One vector is turned by the same rotation once a step. Each row is the vector after some number of steps, and that number follows the row.
The counts run from 0 to 267.
[ -7  -5   2  -1 -16  12   7  14 -19   6   2 -13   8   0  22  -2  -6   0
  -4 -11   7  -3  -6   6  36 -21   1  15  -1   1   8   3  11   9  -4  11
  12 -22  -9  -1  16 -10 -15  -3   3   1 -14 -25 -14   4   7  -7   3  13
   2  11  -8  -7  -2 -16   1  14  -8  25 -11 -14  -2  -1] => 4
[ -9  -5 -14 -11   0  -1   3   0  -4  18  17 -16   9  26  12  -4  -1  -7
  -7  -9 -11   5 -20   6  15   5   5  -2  -8   6  12  14   9   9   0   4
   5 -25  -6   4  22 -14 -20  -6  -1   3  -9  -8 -22 -14  15   4  13  12
 -11  -2  -9   5 -18 -13  -6   6  -4  -7 -12  -6   1  -2] => 106
[-12  -6  -4   2  -4  15  -2   6 -10  -5  19   1  -1   3  21  -5  -8   0
   1 -10   6  -8   5   5  17 -19   3  17  -5  -9  15   6  27  -4   7  19
   0 -18  -5   5  18 -15 -23  -7  -8 -20 -12 -21 -17  10   2  -4   9   6
  13  20  -6 -16   2   1   5   8   0  26  -6  -7   5   3] => 12
[  7  -8  -9   0  -2  20   2  -3 -13  -4  25 -14   6  15  23  -5  10   6
   0 -10 -10  -5  -4  18  10  -1  -3  -4  -2  -7   9   9   6   4   7   6
  -4 -22 -16   1  10   0 -19  -4   5  -7  -7 -25 -38  -3   9  -6  13   7
   8  11 -15   1   5  11   4   9  -7   3 -12  -8  16   1] => 157
[ -5   0  -2  10   5  13   6   8  -9  -2  26  -5  -3  -5  22 -11  13  -8
   3 -15  -4  -1  -4  10   9   6  -4   8  -1  -6   4   6  15   1  12  15
  -9 -23 -11   7  15  -2 -24  -1   5 -13 -18  -9 -28  15  -4  -7  15  -1
  10   4 -17   1   8   2  -5  10   4  25   0  -7   3 -10] => 144
[ -8  -5   2 -12  -1  18   5  12  -2  16  23 -12   1  -2  11  -2   4  -9
  -9 -15  -1   6   0  -8   8  -5  13  12  -3   2   0   2  10  -3  10  37
  -2   0  -9  14  12  -4  -4  -3  -4 -22 -19  -3 -20   7  -3  -4  15  -5
  10  17 -18 -12   0  -4   7  -1  -1  28 -12  -3  -2  -6] => 72
[-15   0  -5  -9   2  -3   2  10 -23   0  17  -6   5  18   5  -2  -9   8
  11 -16  -1   4   0  -1   8 -10   6   1  -3   6  16  22   3 -10   7  15
  12 -19  -4   4   8  -3 -17  -8  -7 -16   2  -8 -29   1  23   3  13  -8
  -8   6  -8   1   8  11   8   1   6  19 -11   4 -14  11] => 89
[-18   3  -7   3   1   5   2  13 -18   4  21   4  -2   5  22  -5  -7   1
  -1 -14  -3  -3  -2  13   8   1   6   1  -4  -3  -4   5  14   2   5   6
  -7 -27  -9   5   5  -4 -25  11  12 -23 -12 -10 -23  -2  12 -14  12 -14
  -5  -7 -20  15   6  -9  11   4  11  22   7   2   4  -5] => 139
[ -9   1   5 -12  -8  12   2  11 -12  16   2 -10   4  13  17   6  -2   4
  -9 -15  -3  11  -4  -5  16  -7  14   7  -8  15  -8  -3  -1   5  -1  24
  10  -2  -9   8   9   3  -3  11   2 -12 -10  -6 -18  -6  15  -3  13  -4
  -8   0 -27   8   1 -16  15  -5  -5  38  -8  -9  -2  -8] => 68
[ -7 -12 -10  -1  -2   4 -11  22 -13  11  10 -16   0   6   3   1   2  -5
   6  -8  -9   4   1  -7  12   4  10  -3  -7   4  20  19   9  -6   7  32
   8 -17  -4  -4  14 -11  -7 -21  -1 -13 -20  -8 -19  -2   7   7   5  10
   1  12  -3 -12  11   7   1   6   3  24 -18  12 -11   6] => 83
[  4  11  -5  -7  14   7   0   3 -10   3  22   3   6  24  13 -11  14  21
   3 -12 -23   2   5   0  16   6  11   4   7  -1   6   1   2  -3  20   8
   5 -12 -14   8  17  -4 -18   0  -3 -25   8  -1 -33  -6  -4  -9   7   1
   0  17 -18   4  -3   5   3  -1  -1  11   1   2  10   8] => 39
[ -4  -3 -15 -11   6  13  -5  20   7   7  20  -2   9  22  13   0   8  -1
  -4 -17 -19   6   0  -5  19  11  13   1 -12  -5   7   4   8  -1   8  22
  -8  -2  -5   5  15 -13   0  -6   0 -25 -13  -4  -6 -15  -8  -6  14   9
  -2  26 -14   2 -19 -10   6  -9  -3  15  -4   4  10  -2] => 183
[ -2  -5   0   4  -1   1   8   8 -15 -12  17  -3   2   6  10  -9  11  15
   1 -17  -5  -1   1  12  18 -13  -1   8   1   0   9  16  21   4  10  17
  -1 -27 -18   5  -4  -2 -18 -11   4 -11  -7 -23 -33   9   2 -13  12   7
   7   7 -14  -3   1  14  -8   2   0  34  -9  -7   0  -1] => 153
[  4   1   2  -1   2  13   5   7  -7  14  11 -13  10  12  19  -6  16  28
   2 -14 -17   7  -9   2  28   7  17   1   5   4   7   0 -11  -4  10   6
   8  -9 -16   8  24   0 -14  -4  -8 -10   0  -5 -18   1  -1  -5  -5  16
  16  20 -16  -9  -2 -14  -1  13 -11  10 -12  -3   9   8] => 45
[ -8 -12  -3  -5  -5   9  -9  16  -7  11   9 -20   0  -2   9  11   7 -14
  -5 -14  -7   1  -1   4  11   2   5   0 -16   3   1  12  13   3   0  31
   5 -10 -15   4   4  -7  -6 -14   4 -10 -29 -18 -18  -3  10  -4  10  11
   0   0 -11  -4   3 -12  15   0   0  24 -22   6   1 -15] => 74
[-14  -1   0  -8   6  14  -7  10  -1  11  15  -1   3  10  12  -3   2  -2
   1 -14   0  14  15  -3   6  -8  14  10 -10   8   5  -2  10 -10  12  33
   5  -5  -7   9  16  -1  -5   0  -5 -27 -10  -9 -24   4   2   3  16  -4
   5  11 -21 -11   4  11   8  -4  -1  28  -6  -2   0   0] => 71
[-16   0  -1  11  -5  13   3  16 -14  22  17  -7  -1 -10  25  -4  -1   3
   4 -10   1  -1  -8   2  26  -2   5   9   6  -1   4  -3   5  -2  11   8
   0 -20  -4   3  23  -4 -24   8   7 -15 -15  -1 -19  13  -3  -2   7  -6
   7  13  -9  -2  11 -16   3  25   1  20  -1  -4   4  -3] => 136
[-11  -9 -13 -16  -8  -3   6   7  -5   6   7  -8  -1  13   4   0  -6  -4
 -19 -16  -6   9 -13  -9   7   1   4   3  -6  10  12   5  20   8   3  28
   8 -17 -11  -6  -1  -4 -10 -17  12  -1 -20 -12 -24  -7   9  -3   4   8
  -2  10 -19 -13 -12   0  -8   2 -11  28 -18   0  -3  -8] => 224
[ -7   8   4  -6   1  -3  -8  20 -17  14  16   1   1  14  17   2   9  10
   1 -10 -14  -7   3  11  12  10  17  -1  -3   3   0  17   0  -7   3   7
  12 -19 -17  16   9   2 -13  -7  -6 -18 -12 -10 -21  -3  21  -9   4  12
  -1  -5 -13  11   8 -16  22   2   7  12 -17   8  -3  -1] => 198
[-10 -11 -13 -10   4   0   8  11 -15   6  26 -10   1  23   3  -4  -4  -7
  -3 -10  -6  -1 -19 -11   5  12   9  -8  -3  -9  19  22   9  -2   2  24
  -5 -16  -1  -5  10  -7 -10 -17   6  -8 -15   4 -33   2   9  -3  14   3
   0  19  -9  -2 -10   1  -7  -4   0  13 -13   3  -3   9] => 92
[ -9  15   4  -4   4  -7  11  16 -13  -1  17   1   8  10  18  -8   5   5
   0 -18  -6  -9  -7  -2  19   0  13  13   8   3  -1   9  12  11   2   8
  -1 -28 -11  14   2  -3 -13   1   5 -15  -7   0 -30   1  -1 -26  16  -1
  -6   2 -21  -1 -13  -6  -8  -1   8  21   8 -11  -7   5] => 263
[ -3   2  -7  -7   1  -1   9  16 -17  21  16 -10  -3  28   7   6  -6   2
 -13 -12 -15   9 -12 -10   9   7  19 -10   2   5   3   2  -5  -7  -1  18
   2 -19  -9   7  -1  10  -3  -1  17  -7 -14   3 -29  -5  17 -14   3   2
   2   2 -23   5   2 -10  10   4  -5  24 -13   1   7  -5] => 210
[ -4   6   8 -11  11   2  -1  10   0   2  18  -1  11   6  18   3  15   4
   8 -17 -14   3   8   5  17   2  10   7  -9   1   1  17  24   2   8  15
  12  -8 -17  15  13 -16 -18 -10 -14 -24 -13 -15  -9   5  -3  -4  17  12
  -5   5 -12   3 -13 -22   6  -3   0  16  -6  -8   8  -4] => 185
[  1  11   5 -13  -2  -1   9   7  -9   8  10   3   1  22  12  -2   6  28
  -8 -16  -6   2   1   5  22 -10  23   5   7  11   4   6  -3  -6   4   8
   7  -8 -19  14  -3  -4 -17   0   3 -17   1  -2 -19  -5  16 -10   2  12
   4   9 -20   1 -14 -12  -2  -4  -2  31  -2  -2   4   5] => 49
[ -9   3 -11  -5   9   0  -4   9 -12  -9  18   2   4  24   7  -7  -2  14
   4 -18 -19   0  -8   0  17   8   3  -4  -9   2   2  16  17   1   9   3
   0 -24  -8   6   2 -11 -22  -8   0 -23  -3 -15 -23 -12  -3 -17  10  -4
 -11   4  -8  21   0  -5   4 -11   3  22  -1   1  11   2] => 29
[ -4 -10  -3  13  -7  12   3  13  -7   3  10 -23   5   6  12  -7   8  15
   5 -14  -9   3 -11  -3  28  -7  -1  -1  -5   0  19   5   4  -3   4  15
   2 -20 -14 -17  13   1 -17 -12   9  -5 -13 -19 -27   5  -9  -6  -3  13
  11  25  -6 -14   9   3  -9  10 -14  29 -14  -7   8   3] => 155
[-18 -15 -14 -14   0   3   1  14  -8  -3  17  -2  -4  14   3   0  -7  -3
  -6  -9  -4  -4 -13   8  11   5  17  -1  -2  -4  12  18  22   6   3  15
  -3  -6  -4   1   8 -21 -27  -9  -4 -13 -14  -2 -17 -19  10   3  16  -1
 -12   7  -9  13 -19   6   1  -8   9  19   0   2  -5   7] => 243
[-25   0  -6   0 -13   7  -6  20 -22  24  -1  -2  -3   9  19  -8  -9   8
  -5  -7  -1  -5  -8   4  33   2  14  -3   6   4   3  -9   5   2  -5  -1
   3 -16  -3  -1  20 -11 -19  11  11 -13 -10  -5 -10 -13   9   3   1   3
  -5   5 -14   0   0 -16  16  18   0  24  -1   2   2   4] => 128
[ 10   1  -5  -3   9   5   1   8   2   3  25  -2   5  17  13  -6  19   7
   3 -15 -24   4  -5   7  10  14   6   5  -4  -6   8  23  13   4  13   2
  -6 -19 -20  11  18  -6 -21 -13  -4 -14 -10 -14 -30   0  -8  -8   9   6
  -3   6 -10  10   0 -14   1   1  -3   3 -11  -6  15  -2] => 34
[  1  -3  -9   3   4  20  -2   2 -13   9  27  -7   7  14  17  -4  -2  12
  10 -13   0   2  -4   1  22   0   1   4  -4  -5   4  10   1   0  19   0
  -1 -10  -6   5  29  -9 -21   4  -6 -26  -4  -8 -30  12  -8  -6   4 -11
  -3  15  -3  18  11 -14  10   9 -11   7  -3 -14  13   8] => 26
[-33  -7 -12  -8   2   2  -3  17 -10   8  10  -7  13  18   8  -6  -6   5
  15 -13  -8   7  -4  -2  24   0  14  -2  -3  -2  10   7  16  -6   3   7
 -10 -25  15  -1  17 -13 -15   1   5 -22   2  -3 -17 -21  -1   3  14  -9
 -16   8  -5  -2  -8   6  -1   3  13  17   2  13  -4  16] => 252
[-12  -4   3 -13  -5  -3   4  18 -21  -3  16  -5   0   7   2  -2  -2  -4
   0 -15   2   0  -6  -6   6  -8   8   9  -2   5   3  17   4   4   3  36
   6  -4 -14   9   2  -1  -9 -11   1 -14 -14   0 -25   6  12  -5  12   0
 -11   7 -11   3   3   5   7  -8   0  40 -12  -8 -15   4] => 81
[  0  -1  -9  -1  -4   4   1   9 -15 -10  20  -5  -5  13  13  -6   3   7
  -4 -14 -12  -6  -8   8  10   6   1   0  -7  -3   9   8  20   8   7  17
  -7 -27 -17  -5  -7   0 -15  -6  15  -9 -13 -19 -35  -7  -3 -16  12   5
  -2   9 -14   4   5  13  -2  -6   3  23  -6  -2  14  -5] => 152
[-11  -9   2  -6  -6  17  -5  16 -18  19   7 -24   5   3  12  -3  -6   0
   6  -6   1  10   1  -7  20  -9   5  -2  -6  14   6   6  -7  -3   6  26
  12  -6 -10   0  21   2   1   0   0 -17  -4  -6 -26   9   7   4   9  -1
  -6  10 -13  -2  14  -9  20   9  -3  34 -14   5  -7   4] => 77
[-10  -5 -10   7   0   4 -13   8 -11   4  11  -7   5  14   5  -4   0  10
  14 -10 -17   0  -8   2  21   3   0  -1  -7  -7  11  17  22  -3  11   7
  -1 -27  -1  -8  12 -18 -22 -15  -7 -23 -12 -21 -15  -1  -2  -3   0   7
  -4  10   4   4   8 -14   4   7  -6  14  -7   1  10   3] => 24
[ -6   5  -5 -10  -4   1   7  14  -8  15   4   1   2  17   8   0   6  28
  -9 -13 -11   6  -4  -7  22  -7  19   0  10  10   8   3  -3 -14   4   9
   7 -10 -15   0   2  -1  -9  -4   4 -14   1  -1 -11 -11   1  -5  -1  13
   5  23 -27  -7 -16  -3  -6  -2  -1  31  -3  -2   5   2] => 50
[-10   9  -8  -7   4  -6   6   4 -19   9  16   4  -4  16   6  -1  -8   5
  -8 -22 -11  11  10   2   0  -2  13   5   1  12  12  10  12 -18   8  25
   8 -26  -7   9  -7   4 -13  -6   2 -17  -7 -10 -29   4  24 -13  11  -4
   5  -2 -18  -7   3  -1  -1   3   3  28 -10  12   2  -5] => 212
[-13  -2  -7  -1 -11  11  -5   6 -20  -5  20   0  -2  16  20   2 -11   4
   5 -14   0 -15  -3  18  16  -8   0  10  -7  -7   2  18  14   3   4  -1
   3 -15  -9   9  11 -15 -29  -3  -7 -15  -9 -27 -20   0  12  -3   5   1
  -2   3  -4  16   1 -10  18  -1  -5  12  -1 -11   7   2] => 16
[-13  -5 -12 -10   1   4  -2   2 -13  21   1 -11   0  21  10  -1  -9   4
 -10 -10  -4  17   2  -6   5   3   6   0  -6  19  15  -5   1  -6  12  14
  11 -23  -3  -4  11   5  -9  -5   4  -7  -2 -14 -36 -17  15   2   9  -3
  -4   5 -18  -8   3   5   3  11  -9  11 -14  12   2   1] => 220
[ -5  -3  -8  -9  -6   6   9   9  -5   0   8  -2   9  17   5   4   0  19
  -1 -13 -11   8  -7  -6  29 -14  12   0  -8   0  12   7  14  -1   4   9
   5  -7  -5  -1   2 -17 -14  -6  -6 -17  -6 -14  -3  -3  -5  -3   8  14
  -1  24  -7  -7 -20 -11  -4  -9 -14  35  -3 -16  10   0] => 173
[-10   7  -6  -4   1   1  -6  26 -20  24   9   2   3  24   7  -7   0  10
   1 -16 -17   5   2 -13  19   6  21  -6   3   3   5   0 -11 -14   4  18
   0 -13  -5   7  11   6  -1   4   4 -22  -8  13 -24  -5   6  -2   0   2
   7  18 -19  -6   6  -4  11   3   1  19  -8  15   4   9] => 201
[ -1  -1  -8  -9  12  10  -3   0  -4  14  17   5   1  19  14  -2  19   9
  -7 -10 -17   5   8  16   6   7  24  -1   4  -3  17  -4   6 -16  14  15
   3 -10  -9   8   9  -4 -17  -3  -2 -17 -11  -7 -16 -11   6  -1   6  15
  22  18 -26 -14 -14   7  -7   2  -1   9  -7   4  18   1] => 52
[ -6 -15  -1 -19 -10   6   7   2  -2   2  17 -14  -2  -2  15   0   4   0
 -11  -9   7  -5 -14  11  11  -5   9  10  -1  -1  13  15  16  14   2  24
  10   6 -14   9  21 -14 -22  -5  -1  -3 -17   2 -23   9  12   0  11   4
  -1   8  -6   0 -13  -5   0   8  -7  22 -15 -17  -6   2] => 236
[  6   3   1  -5   0   5  13   9 -21  28  12 -12   1  24   9   3  -4   6
 -10 -14  -8  10 -12  -9   2   3  16  -1   4   8  -1   4 -11 -12   9  18
   2 -13  -4   8  15  11 -12   4   6  -5 -11   9 -35   8  15  -9   2  -4
   3   4 -22   3   7 -15  10   9  -8  17 -11   1   8   3] => 209
